One vector is turned by the same rotation once a step. Each row is the vector after some number of steps, and that number follows the row.
The counts run from 0 to 283.
[134 133  94 121 130 127 129 112 104  60 105 140 137 142 158 164 133 133
  99 137 147 129 161 110 165  94 128 157 104 138 194 169 148 147] : 152
[118 139 117  87 154 127 113 109  97 125  95 181 140  95 166 144 142  82
 149 123 143 123 105 131 137 113 183 115  83 150 126  87  96 116] : 27
[181 154 103  86 149 128 123 104  98 161 115 125 132 101 111 181 123  97
 103 116 151 125  79 117 140 125 160 176 109 154 121 136 112 116] : 55
[132 138  84 115 132 121 126 115  96  71 117 137 136 150 153 162 140 130
  95 137 150 133 167 112 158  91 135 147  99 138 193 164 143 149] : 151
[196 134  77  81 158 134 143  85  81 112 109 146 122 126 117 163 125 122
 103 127 144 140 105 125 141 111 158 133  85 113 118  96 141 115] : 263
[138 139  86 113 143 116 126 118  95  83 120 137 149 135 137 164 164 131
  97 142 150 132 175 115 153  94 125 153  90 149 188 164 124 153] : 149
[151 127  74  93 133 162 123  89 135 159  89 111  92 131 108 150  95 120
 144  99 145  96  92  96 121 144 167 157 105 159 138 114 122 100] : 283
[173 123 111  97 134 140 109 103 105 137 115 177 125 103 124 162 152  64
  77 127 104 136 109 130 151 136 174 132 117 156 118 122 114  92] : 249
[145 106 102 147 146 150 122  97 107 130 110 131  57 148 112 132 101 107
 156  79 149 125 145  84 160 145 149 141 136 159 139 111  89 119] : 95
[127 149  62 110 156 126 109 135 105 106 125 135 152 116 132 159 181 120
 102 139 156 128 168  96 132  97 133 142 106 151 181 152 109 141] : 143
[178 116  96  93 122 128 104 113 163  89 150 127 138 116 129 124 129  88
 146 151 165 116 130 107 184 147 134 150  85 156 172 162 102 143] : 173
[115 114 163  79 115 153 134 120  88  75 111 171 112 116 110 108 134 110
 142  91  94 108 137 151 162 138 181 136  85 167 119 127 118 113] : 10
[121 144  81 106 174 129 111 118  89 109  98 113  96 117 136 138 148 143
 170  74 126 146 179  66 137  98 139 112 123 132 130 114 108 135] : 113
[118 126 142  67 123 154 142 124  78  67 138 167 109 133 108 107 125 120
 145  92 116 123 139 146 163 126 186 121  87 145 123 119 129 132] : 6
[134 140 131  83 156 117 117  98  84 124 101 176 150 100 154 146 156  87
 134 128 141 127 120 145 136 113 167 120  71 153 117  93  95 119] : 29
[123 126  83 121 173 140  91 109 110 125  90 128  90 118 148 131 151 132
 169  78 125 144 169  62 138 126 128 108 129 144 137  95 118 119] : 108
[146 150 151  82 150 114 119  78  62 125  95 165 132 125 156 169 144 109
 108 119 128 139 133 146 137 104 155 132  66 146 105 116 129 117] : 36
[125 125  87 121 177 135  91 111 112 119  83 125  99 107 140 129 159 134
 176  74 122 141 170  60 141 126 120 115 122 147 137 101 115 121] : 109
[167 117  79  82 107 122 105 126 164  98 145 111 138 126 126 137 122  85
 127 139 128 116 133 104 175 140 149 152 101 162 172 179 117 148] : 168
[175 122 120 105 131 142 114 100 110 129 104 182 124  97 128 161 151  63
  85 127 104 132 105 128 156 138 171 143 118 159 115 125 114  86] : 248
[134 137 133  55 152 118 135 136  65 112 123 160 153 112 141 138 151 117
 124  92 103 138 116 151 165 100 176 129 121 163 130 108 120 146] : 231
[153 124 151 109 127 135 138 114  81 101 101 180 124 100 142 154 132  79
  95 109 109 129 104 145 175 117 176 153 132 161 120 132 103 103] : 241
[182 124 113  91 120 150 140  70 106 130  86 125  91 128  89 159 106 132
 108 101 116 108 120 123 137 138 149 165  83 142 113 133 143  94] : 274
[125 146 108 110 166 118 128 119  82  97  89 116 104 100 123 137 157 150
 159  78 124 134 187  78 144  95 125 138 112 136 123 141  92 137] : 117
[116 139 130  54 152 137 108 132  71 126 131 164 150 118 146 128 170 121
 124  91 107 134 125 140 157 113 167 104 114 181 142  97 146 134] : 225
[126 148 102 108 161 121 130 124  72 104 100 111  99 112 121 141 151 145
 153  81 127 135 191  76 140  85 136 134 116 131 119 147  93 140] : 118
[138 111  93 134 144 149  95  93 106 145 118 132  61 149 107 129 130 105
 153  80 137 134 174  76 142 150 143 115 127 162 136 108  97 108] : 100
[112 135 149  66 153 140  97 128  82 127 120 176 151 108 145 121 179 122
 132  95 111 126 125 141 159 132 155 114 111 189 145  98 144 119] : 223
[106 130 120  68 125 145 109 125 114 123 113 171 120 114 137 128 130  67
 135 106 100 109 115 131 132 133 208 112  98 170 123 116 105 110] : 19
[167 126  87  96 145 147 107 102 114 128 106 178 126 105 147 164 140  73
  90 130 118 139  88 116 146 129 173 118 123 143 125 102 135  93] : 252
[169 114  93  98 118 126 104 113 166  83 139 126 134 114 141 123 123  90
 149 146 161 115 120 104 183 144 134 153  93 153 179 160 109 139] : 172
[184 115  90 103 158 146 110  82  95 152 113 120 106 155  93 161 128 147
 110  91 127 140 128 115 151 154 123 154 108 158 149  99 174 114] : 74
[164 100 105 136 150 136 138 100 103 135 113 119  77 137  81 136 107 116
 158  81 139 124 149 100 164 149 138 162 119 163 136 115  78 125] : 92
[183 124 113 102 129 155 145  64 104 106  72 134  95 122 108 160  97 139
 114 105 131 113 105 119 143 130 150 166  87 129 117 125 155  91] : 272
[149 146 154  84 138 119 117  78  77 126  71 152 130 112 157 178 135 111
 103 108 108 135 118 139 145 116 153 149  84 148 107 134 151 104] : 41
[144 135 140  83 129 125 151 123  61 105 119 168 124 119 136 153 125  89
  99 102 112 137 113 147 172 100 194 139 133 153 117 129 109 132] : 238
[159 127 141  70 116 144  90  92 127  88 158 126 109 143 133 106 139 128
 147 117 146 129 156 112 174 147 123 105  67 147 146 150 161 133] : 187
[150 102 112 147 149 146 104  92 111 142 107 135  67 135  97 128 135 108
 150  86 137 127 169  84 153 159 131 134 122 169 132 113  83 108] : 98
[142 134 141  94 128 133 149 120  67 104 111 178 122 119 148 156 117  84
  99 106 112 132 106 143 173 100 189 142 138 154 119 128 111 122] : 239
[152 132 124 101 119 144 128 110  90 122 113 182 109 119 143 162 123  61
  81 117 109 133 101 134 161 118 194 133 139 155 119 130 117  98] : 245
[108 139 168  89 129 161 117 128  98 104 142 166 109 106 136  98 137 108
 161  98 180  94 111 128 168 135 167 135 109 171 142 137 105 113] : 209
[192 125 104 100 153 137 145  72  90  96  84 146 116 112 119 160 117 139
 114 121 143 130 100 126 145 119 141 155  77 113 115 104 147 107] : 266
[138 135  88 117 149 118 123 119  98  78 113 142 152 124 141 163 166 134
 102 146 155 125 173 111 151  98 115 159  90 147 188 159 121 148] : 148
[108 134 149  71 149 144  94 125  87 120 113 186 147 109 157 120 178 120
 134  97 121 126 119 138 162 130 155 111 115 182 150  94 150 112] : 222
[181 104  87 102 162 140 121  92 108 138  98 105 116 131  91 150 122 157
 137  73 113 133 119 112 159 152 124 170 115 161 144  98 156 124] : 79
[180 128 110 135 161 151 115  77  91 143 111 151 106 131 120 171 125 121
  98 122 185 131  86 116 152 150 129 169 107 153 146 108 141  96] : 65
[162 120 147  88 120 145  89  84 134  79 145 142 114 137 143 104 140 129
 150 128 161 127 149 112 180 155 112 117  69 144 155 144 156 126] : 185
[100 159  89 122 129 147 103 136 113 116 102 132 100 112 134 159 156 101
 104 105 127 111 169  70 126 105 161 145 139 159 160 182 112 109] : 132
[126 129  75 115 167 143  90 110 108 132 102 125  84 131 137 129 151 123
 166  76 123 145 177  62 135 128 138  99 126 147 135 101 120 121] : 107
[181 131 103  90 134 151 153  71  86 108  93 133  90 136 113 163  94 136
 106 108 137 122 109 122 134 117 160 148  85 115 113 120 155 106] : 270
[105 128 117  77 129 145 106 125 116 123 106 177 125 106 152 126 130  70
 147 107 110 109 104 129 137 131 206 115 101 167 127 109 109 108] : 20
[165 127  99  95 121 159 137  78 121 135  81 121  83 132 105 158  87 127
 123  98 123 101  99 106 129 138 167 162 101 144 123 127 151  93] : 277
[178 110  74  91 158 137 131 106 105 140 116  95 102 142  88 146 103 144
 140  72 114 135 121 110 154 144 144 162 122 157 145 102 151 138] : 81
[184 124 109 126 160 146 114  74  89 153 120 143 107 143  98 167 136 125
  93 119 170 134 114 123 147 154 121 163  98 158 143 112 144 104] : 67
[160 115  98  99 102 121 114 117 144  83 118 116 135 133 127 152 131 107
 103 131 100 117 160 115 173 129 132 166  99 164 178 193 144 139] : 161
